One turn sends every row of this set to another row. A few are shown first. Where does it send the rows asked after them?
k_20: [ 26   2  16   0   2  -6  -8 -31  20  18   0  -1  -6  11  14  13  16  -7
   4   9   9]
k_908: [ -3  -3  -2 -17  -3  21 -10 -20  -7 -11  14   9   5   6  22  19  29 -17
  -5   0 -26]
k_490: [  4 -15   3  16   0  -6  -3 -23  29  11  -3 -10 -15 -28  -6  26  12 -23
  20 -23  -5]
k_684: [-18   2  -8  -4   1   7   0 -13  -3 -12  11  20  11  14  17  14  26  -6
   7 -10 -21]
k_809: [-14  13   3  19 -20  -1  -2 -28   3 -21  11 -24 -15   1   2  29  11 -24
  25 -29  14]
k_310: [-18 -17  -3  -3   2  13 -14 -17   0 -12  12   5  11   7  28  25  24 -18
 -17   2  -4]
k_939: [  9   8   1   7  25  -2 -14 -12  -9 -16  13  23  -7  -7  16  12  14 -12
  -6 -12 -14]
k_66: [ 15   6 -12  -9  16 -12 -16  -5   1  -5   5   8 -21   2  19  17  10 -16
  -1   3 -18]
k_570: [ 10 -12  11 -10  18  -6 -24   0  -4   1  15   7 -20  -1  18  19   8 -15
  -3  -1 -10]
k_382: [ -7   3  -2  21 -15  16  -7 -37  21 -22   2 -25   1  -2   2  19  33 -16
  20 -36   7]
k_991: [ 24   4  17   5   2  -4  -7 -10  19   7  -2 -11 -16  10   8  20  27 -21
   6  17  -7]
k_599: [  4   1  -4  16   8  -3  -6 -44   9  -2 -14 -16 -17  -8 -16  13   3  -9
   1  -4   2]
k_758: [ -9  -2   9 -14   5  27  -9  -8   7 -15   6   1  -2  26  28  26  33 -12
   1 -10  -5]
k_650: [  1  11  15  -6 -15  25 -26  -1  11 -12  25 -19  -8   0  35  16  14 -18
  18 -25  -1]
k_43: [ 15   0   0  -7  22   4 -13  -8 -11 -18  10   4  -8 -13  24  12  18 -21
 -12   2 -10]
k_976: [ -9 -12   8   5  -2  18   7 -17   5  -6  15  -6  -7  -6  32  -9   8 -10
  18 -39  14]
k_736: [  7  10 -13  21 -13  -7 -16 -32   6 -10 -21  -6  -7   1  -1  12  12   4
  -7  -4   0]
k_524: [-10   2  -5  22 -23   3  -6 -22   2 -12   4 -27  -8 -12   1  30  23 -18
  11 -36  21]
k_466: [-11   8   9 -10  -6  16 -12   5  -7 -12  20 -23   2  -4  25  -4  14 -19
  17 -30   0]
k_641: [ -5 -11  -9  17  -6   4   0 -21  19   8   9  -8 -10 -15 -14  43  22 -11
  26 -18 -11]
k_766: [  6   6   5  21  -1 -14 -17 -38  -1   1 -18 -13  -6 -13  -2  15  22  -2
 -10  -2  -6]
k_958: [ -2  -4   4   8  -3  28   5 -17  26   5  12 -14  -5   5  24  -6   7  -1
  15 -38  11]
k_943: [-15  -4   5  16   7  26  -3 -17   9   9  21 -19 -12 -13  30  -8   6  -4
   3 -30   1]
k_127: [ -6 -11  -4  25 -12   3  -6  -9  11   3   0 -25  -7 -21  -9  36   6 -11
  27 -17  -4]
k_551: [ 15  13   3   8   0 -15 -10 -27   7  17   6 -16   0   9  11  12  37 -13
   8  12  11]
k_699: [ 30  17  12  10   8 -12  -6 -29  12   9  -1 -15  -5  10  10  28  21  -8
  -6  -2   6]
k_41: [-10   8  10  16  -7   0  -2 -24  18   0  11 -19  -6 -19  -5  40  -8 -17
  24  -9 -14]
k_463: [-17  -8  -2   5  -3  36  -9 -26  11  10   2  -4  -8  -5  18   4  16  -8
  17 -45   5]
k_230: [  8 -15  -8  16   9  -8 -11 -36   4   3 -13  -3 -12  -2 -16   5  22  -8
  -2  -7  -1]
k_601: [ 29  23  -9   5  -5   1   6 -28  19  -5   0 -11 -10  14  16  17  15 -12
   0   8   5]
k_928: [-11 -11  -1  -3   3  25  -9 -13   7 -12  17   8   0  12  28  32  18 -23
   8   1 -24]
k_552: [ -2  13  11  -5 -16  14 -19   9   7 -12  25   4   3   3  33   5  19 -13
  13 -24   2]
k_87: [  2  10  12 -14 -13  20 -14   3  -1 -14  25  -8   1 -13   9  -3  -2 -19
  14 -21   5]
k_139: [-18   2  12  26 -19  24  -6 -29  12 -18  11 -12   2  -9  -4  20  20 -17
  18 -32  16]
k_891: [ -1  -3 -12   8  -1  -3  -1 -12  26  -2  15 -29  -7 -33  -4  34  20 -11
  19 -17   0]
k_370: [ -3  -7   6  13  -8  25   2 -12   5   8  18  10  -4 -11  16   2  -5  -7
  10 -29  25]

k_601 -> k_41
k_382 -> k_650
k_908 -> k_699
Where do these go?
k_490 -> k_463
k_766 -> k_524
k_66 -> k_599
k_87 -> k_939
k_928 -> k_20
k_310 -> k_551

One turn sends every row of this set to another row. A few are shown first. Where does it send the rows asked after them?
k_998: [-14 -14  23 -21  -1  14  -8  17  10  -5  13 -14  -2  11 -13 -13   2   5
  17 -19]
k_166: [ -6  -7  21  26   8  18  24  15  13 -11  -2   9  -8   5   8   6   9   1
   7 -15]
k_742: [-21   9 -12  -8  -7  22  -1  21  13   8  10   3  -1 -14   4 -19 -11  -6
  -8   7]
k_302: [ -8 -11  25  27   6  12  25  19   9  -5  -5   2  -6   2   9   5   3   6
  -1 -10]
k_167: [  2  18 -12  27  -2   0  15 -10  -4   8 -10  15 -12  -6  12  10 -24   5
  10  -4]
k_303: [  6  20  -7  26  -4  -2  13  -6  -9  10  -8  14 -10  -8  12  15 -26   4
  11  -4]
k_368: [  5  23  -7  27  -8  -8  13  -7  -6   9  -7  14  -9  -5  12  15 -21   4
   5  -4]
k_119: [ -4  19  14  10 -16  20 -17   6  14  -5   5  -2   8 -13   0   6 -24 -26
   7   6]
k_503: [-15 -17  26 -17  -6  13 -10  13  17  -2  14 -12  -3  14 -15  -2   1   7
  12 -18]
k_447: [ -3   9  -3 -22 -12  -7 -17 -16 -11  16   7   4  -9  -2 -14   0 -23   7
  21 -12]
k_743: [ -6  -5  24  25  13  12  23  18   8 -12   0  11  -7   9  11   5   4   0
  -3 -14]
k_312: [ -4   9  -9 -22 -11  -2 -21 -13 -10  18  11   3  -1   1 -11   4 -17   3
  24 -13]
k_556: [-12 -17  25 -21  -4  13  -7  15  13  -4  12  -3  -3  12 -14  -7   5   2
  13 -27]
k_317: [  8  17  -7  24   0  -7  14  -3 -10  17  -9  11 -12  -8  13  13 -22   6
  11  -2]
k_628: [ -6   9  -6 -23  12   4  24  22   7  -5  -8   3   2  15  -1 -12 -26   9
  -7  -1]
k_153: [  9  19  21  -5   2   3   7   7   7 -19 -13  -3  10  16  -4  14 -38 -11
   7  -3]
k_215: [  2  22  -5  24   2  -3  10 -14 -12  11  -6  16 -11  -5  12  13 -18   5
  10  -2]
k_982: [-13 -16  23 -20  -3  13  -8  15  14  -4  12  -9  -3  13 -18 -10   4   6
  12 -15]
k_561: [ -6  -2  22  25   8  12  26  24  10 -14  -2   2  -9   9   8   6   5   3
   2 -13]
k_373: [ -2  19  14   1 -17  23 -14  11  11  -4   3  -1   9 -14   1  13 -24 -24
   0   7]
k_5: [ -6  -3  28  25   9  12  25  14   9 -11  -4  10 -13   5  10   1   4   4
  -1 -16]
k_6: [  4  19  18  -4   7   6   6  11   3 -14 -11  -4   8  16  -9  15 -40 -15
   0   1]
k_715: [  3  21  -5  23  -1  -2  11 -10 -12  13  -5  20  -8  -5  14  14 -23   1
   4  -7]
k_833: [-12 -13  25 -23   3  16 -11  15  12  -5  12  -4  -1  15 -11  -8   6   3
  13 -20]
k_277: [ -3  14  -3 -24 -11   2 -24 -12  -9  20   7   5  -2   0  -8   0 -21   5
  20 -13]
k_233: [-11 -14  29 -23  -3  17  -6   9   9  -6  14  -7  -4  11 -14  -5   4   4
  20 -19]
k_605: [  2  16 -10  27   0  -6  13  -9  -6  12  -9  21 -13  -8   8  11 -18   4
   7  -8]
k_864: [  1  12  -5 -21 -12  -5 -21  -9  -2  20  10  -4  -9   3 -11   5 -24   7
  24 -11]
k_436: [ -2  -8  23  22   5  18  29  16  14 -15   0   5 -11   2  10   3   5   1
   2 -11]
k_666: [ -3  -9  24  25   9  12  28  19   9 -14  -2   3  -7   5   7   5   1   4
  -1 -10]
k_846: [ -8   8  -5 -18  17   6  17  21  13  -3  -8   3   2  18   1 -14 -31   3
  -6   3]
k_822: [ -3  11  -5 -19 -17  -5 -22 -14  -6  18   8  -2  -1  -3  -8  -4 -24   6
  20 -10]
k_306: [ -3  12  -7 -20 -17  -1 -23 -10  -3  18   6   2  -6  -1 -12   0 -24   6
  24  -8]
k_452: [-10 -15  25 -25  -6  14  -7  14   9  -8  11  -9  -6   9 -20  -7   4  -1
  14 -15]
k_692: [-15   8  -8 -13  -7  23  -3  21  20   8   6   6   3 -12  11 -17 -15  -6
  -7  10]
k_553: [ -6  10  -9 -20 -13  -4 -20 -13  -8  15   0   1  -6   0 -16   0 -25   3
  23  -9]

k_153 -> k_628
k_982 -> k_306
Where do these go?
k_556 -> k_312
k_833 -> k_277
k_692 -> k_373
k_561 -> k_998
k_167 -> k_436
k_447 -> k_605
k_864 -> k_317

One turn sends every row of this set to another row. A few are shown first. Where does it send the rows asked after them?
k_91: [ 13  -3  18 -13   9 -13  18  16  -7  -4  -5  30   9   5 -34  -1  19  28
 -12  23]
k_284: [ 12  -2  31   7  -9 -13  28  24   2  22  10   6 -14   0   4 -26   5  14
   7  52]
k_273: [ -4   9  47  -4  -4   3  23  18  16  14  28  12  -7  -8 -24   0  11  53
 -10  29]
k_673: [ -1   2  24   4   1 -34  47  20  11  17  41  16   5 -13  -9  -4   2  52
 -14  39]
k_771: [  4   2   9   9  12 -23  31   8   1   6  35  -5   9  22  -3 -21   5  23
  -5  43]
k_479: [  5   6  32   8 -18  -9  18  23   1  20  27  -2  -3   0   9   1 -15   0
  -2  22]
k_295: [  6   4   6  -6   6 -29   2  25 -15   5  25  15  19   7 -34   3  13  29
 -26  28]
k_584: [  1  18  18  13  -3 -22  -8  31  -4  38   9  28  18   0 -20  11  14  26
 -10  22]
k_959: [  2   4  23  -3  -4 -26  -8  25 -26  13  10  10   0 -17 -28  -2  20  14
 -14  39]
k_702: [  4   3  16   1   7 -23  29  25   3   7  27  26  24   1  15  -9  -1  21
 -35  10]
k_3: [-10  14  37  -2 -11  -6  15  25   3  22  24  27  -6 -28 -16  10  13  49
  -6  47]
k_799: [  2   1   6  16   9 -12  24  -3  15   6  21  19  21   8 -33   9  12  26
  11  39]
k_861: [ 16 -14  15  11 -10  10  23   5   4  16   6  11  -3  -8 -25 -12  -4  27
   3  38]
k_130: [  7  -4  42   6 -14 -28  26  26  -5  32  30  30  15  -7   7  17  10  12
  -7  23]
k_36: [  4  11   8  11  10 -12   4  22  -7  18  11   7  20  16 -23  -4   7  36
 -23   8]
k_894: [  0  -5  19   6  -2 -34  27  23 -30   7  15  13   8 -12  24  -3   9  29
 -10  39]
k_830: [ 14   2  35  -7   1 -15  -3  21   0   6   7  18  -3   7 -29 -27  10  42
 -10  25]
k_17: [-18  20  12  -3  11 -13  28  32   7  -4  24  10  12 -13 -21  13  22  38
 -29  36]
k_683: [  5   9  29  12  -1  -6 -11  17 -13  28   1  10  -2  -1 -14 -18   4  38
  -6  19]
k_68: [ -2  16  11   9  -8 -33  23  23  -2  12  27  19  15   9  14  17  -5  22
  14  42]
k_209: [-15  13  29   4  11 -35  40   4  14  13  41  29   9 -27 -10   3  11  29
 -12  34]
k_547: [13 -2 19 -2  3 -4 38 -1 17 22 23 44 12  8 -8 -4  2 10  1 34]
k_634: [ -5  18  26   5   1 -14  17  -2   5   3  16  33   6  -1  17  -1  -8  15
  19  31]
k_188: [  1  16   7   8   0 -28   9  17  10  29  42  33  14  -2   4 -15  -2  14
  -8  52]
k_919: [  1   3  44   5  10 -28  37  19   7  -2   3  23  10   3  14  -6  24  17
   0  18]
k_768: [-13  12  30  -6  14   4  32   8   8  -9  15  12   1 -12 -23   3  19  43
 -17  26]
k_272: [  0   3  13   4   3 -14  36  17  -2  13  11  15   6 -10  -4   0  17 -20
  -8  43]
k_298: [  6  10  25   8   8  -8  11  14  -2  18 -14  32  11   8 -22   5  20  34
   4  16]
k_512: [ -4  11   8  12   8 -15   2  19 -29  14 -11  10   8  -8 -15   4  19  22
 -10  27]
k_837: [  0   1  47   7   2 -22  10   0  -6  16  35  16   6  -4  16 -20   0  30
  -6  17]
k_462: [ -8   9  35   7   2 -33  40  29  16  11  30   0  -7 -24  -4 -20   9  31
 -21  35]
k_757: [  2   6   6  -1  -3  -3  29  11  -9   0  12  17   5  -8  17   0 -17   4
  -9  23]
k_221: [  7  12  36  -6  -6 -24 -12  23   3  22  16  40   6  -7 -31  -3  16  25
  -5  32]
k_496: [ -5  13   0  15  -1 -13   4  17   9  11   2  29   8 -28 -14  -8   9   5
  -2  52]
k_18: [ 12   6  10  17 -15 -16   9  37  23  28  18  20   8  -1 -19 -13  -1  35
   1  51]
k_75: [ -4  -7  35   2   0 -20  52  10  -1  13  27   3  -8 -30 -12  -1   8  23
 -16  31]
k_213: [ -2   6   5  21   4 -13  10  20  12   6  23 -14  11  -4 -27 -12   8   4
 -14  35]
k_960: [  5  16  22   8  -4 -22  29  34  19   3  18   4   9  22  11  -3  -6  17
   1  23]
k_680: [-14  16  18  -1  -6  -7  15  36  -7  14  24   9  -2 -33 -14   7  12  34
 -30  44]
k_732: [ -4   2  26  -3   1 -20  49  15  11  13  16  36  -2 -37  -3  -6   5  28
 -18  36]

k_221 -> k_295
k_919 -> k_130
Where do these go?
k_634 -> k_68
k_3 -> k_17
k_462 -> k_75
k_771 -> k_284
k_36 -> k_683
k_213 -> k_861

One turn sends every row of this set to another row. A few are shown first. Where does it send the rows asked after them?
k_637: [-15 -16   0  -6  -8  -7  16 -13  26   6  11  16   8   0  -3 -11   8  -7]
k_595: [  6  -5  -5 -13  -5  -1 -10 -16  -1  12 -26   9   9 -14   7  14  15 -11]
k_587: [  1  -2 -16 -24  -7  10 -11 -23  -2 -18 -13 -15  -2   5   3  -1  -8   2]
k_935: [ 15  15   8  33 -17  -9 -11  10  10  -9   6  -4  10 -15   3   6  14   0]
k_942: [  7  22  16  19 -20 -16 -14  14  -1   1   9  -7   4 -17 -13  10  12  -1]
k_817: [  2  -6  -8  -2 -22 -17  -2 -25   3  -8  12  -9   4  14  -3  25  16  -7]
k_786: [ 12  22  12  26 -12   0  -1  11  -7  -8  -3  -6   0 -24  -9   7   6 -13]
k_870: [-24  22  11 -12  -9   4   0  -1  20  -4  14   4   7  24   4  -8  -7 -13]
k_988: [ -8   8  -3 -25 -14   3  -1  18  -1   5  10   0 -19  23  -8 -11  14   5]
k_688: [-17   0  -5 -18  -9   3  14   9  -1   7  23   6 -11  19  -1  -5  20  -6]
k_966: [  2  22  19  23  -5  18  -7   9  -5  -9 -13   2  -4 -20  13   0   5  -5]
k_225: [  4  22  19  10  -4  14  -7  25   5  -2 -15   3 -17  -5  15   7   0  -6]
k_884: [ 11  18  19  16  -8  19 -19  16   3 -11  -9  14   2  -6  14   7  15   2]
k_989: [-27   8  14 -11 -11   1   1 -11  16 -12  26  -3  -1  15   0  -8 -11   3]
k_798: [  0  19   3   2 -12   9 -22   7  -6 -10 -12 -14   2 -18 -10 -22  -5  11]
k_598: [ -3 -19 -14 -11  -5  -6  12  10  11   2  20   1 -13  12  -4 -10  15   5]
k_322: [ -9  -4  -6 -18 -12  -4   9  23   8   4  20  -7 -22  12  -4   2   5   0]
k_193: [ -5 -15 -20 -18  -8   4  -7 -28  -2 -10 -13 -10   1   8   1  -4   2   0]
k_240: [ 10   6   6  24   6  11 -16  14   4  -4 -10   1   1 -15  22  -8  11   6]
k_328: [-22 -11  11 -18  -8  -3  11  -5  15  16   1  18  -4  -8  -8  -6   5  -6]
k_618: [-15   2  12 -16  -1 -14   6  -4   5  19   8  17   3   3 -22  -8  10 -14]
k_674: [ 18   7 -18  -8  -4  -7 -14   7  -8  -6   4 -20  -5  11   8  25  12  -7]
k_947: [ 13  -1  -3  -9 -24 -18  -3 -17  -2  -7   8  -7  -3   3 -10  31  17  -3]
k_268: [ -1  -4   6  -8  14   1  -5 -15   5   3  -5   6  -1   4  27  27   5 -15]
k_749: [-17  -4   0  -4 -12   4   6  -8  23 -14  26   1   0  22  12 -11   4   7]
k_353: [  0  10   2  11  -5   3 -22 -29  -1 -20  -6 -12  14   6  19  13   1  -2]
k_28: [ -5 -13  -8  -5   7   1  -3 -12   5   3  -3   1  -4  16  28  22  11 -12]
k_806: [  9  -8  -5   6  -7  -8 -11 -20  -3   6 -24   2  10 -16   3  17  17 -11]
k_400: [ -2  15   5  -5  -7   1 -23 -34  -3 -19   1  -9  17   8   9   9   0   2]
k_548: [ -7 -14  -2 -18   7  -2  12  -2  14   2  10  16   5   4 -21  -7   0 -18]
k_851: [ 19  20   5  19 -15  -1 -10  12   8 -14  -3   0  16 -16 -18   7   2 -15]
k_113: [  8  19   9  17  -5  12 -10   4 -18 -17  -7 -12  -6 -20  -8 -12   1   4]
k_632: [ -4  19  17  14   8   8 -17  19   5   7  -9   2   2 -15  20   1   1  -6]
k_359: [-25  10  -2 -15 -19   5  13  -7  10  -6  24   3   5  21  -3 -10   5 -10]
k_708: [  4  13  17   1  -3   8 -13  -1 -12  -8 -18  -1 -12 -17 -19 -18  -3   9]
k_532: [  8  27  22  19 -12 -12  -5   5   4 -11   6  -7   0 -10 -19   9  -6 -12]
k_812: [ 18  -1 -20   4  -7  -2 -17   2 -12 -10  -8 -23  -7   6   8  16  13  -1]
k_10: [-14   4   5 -14 -22  11   7  -5  26 -16  16  15   7  20  -2   0   0  -8]
k_482: [ 13   7  -2  19  -8   1 -16   0   0 -14  -8 -10  10 -22 -10 -22   3  10]
k_385: [ -4  -9   2 -19  -1   8   2   9   2  -7  23  12 -16  24  -5  -1  17   7]
k_184: [ 16   9   7   9  12  11 -22   7 -14 -15  -6  -1   3 -13 -15 -15   3   5]
k_700: [-24  -3  -2 -18  -1   2  16  -7   4  11  13  12   3   7  -8 -15   9 -15]

k_548 -> k_184
k_400 -> k_947
Where do these go?
k_688 -> k_966
k_989 -> k_942
k_806 -> k_193
k_225 -> k_870
k_240 -> k_749

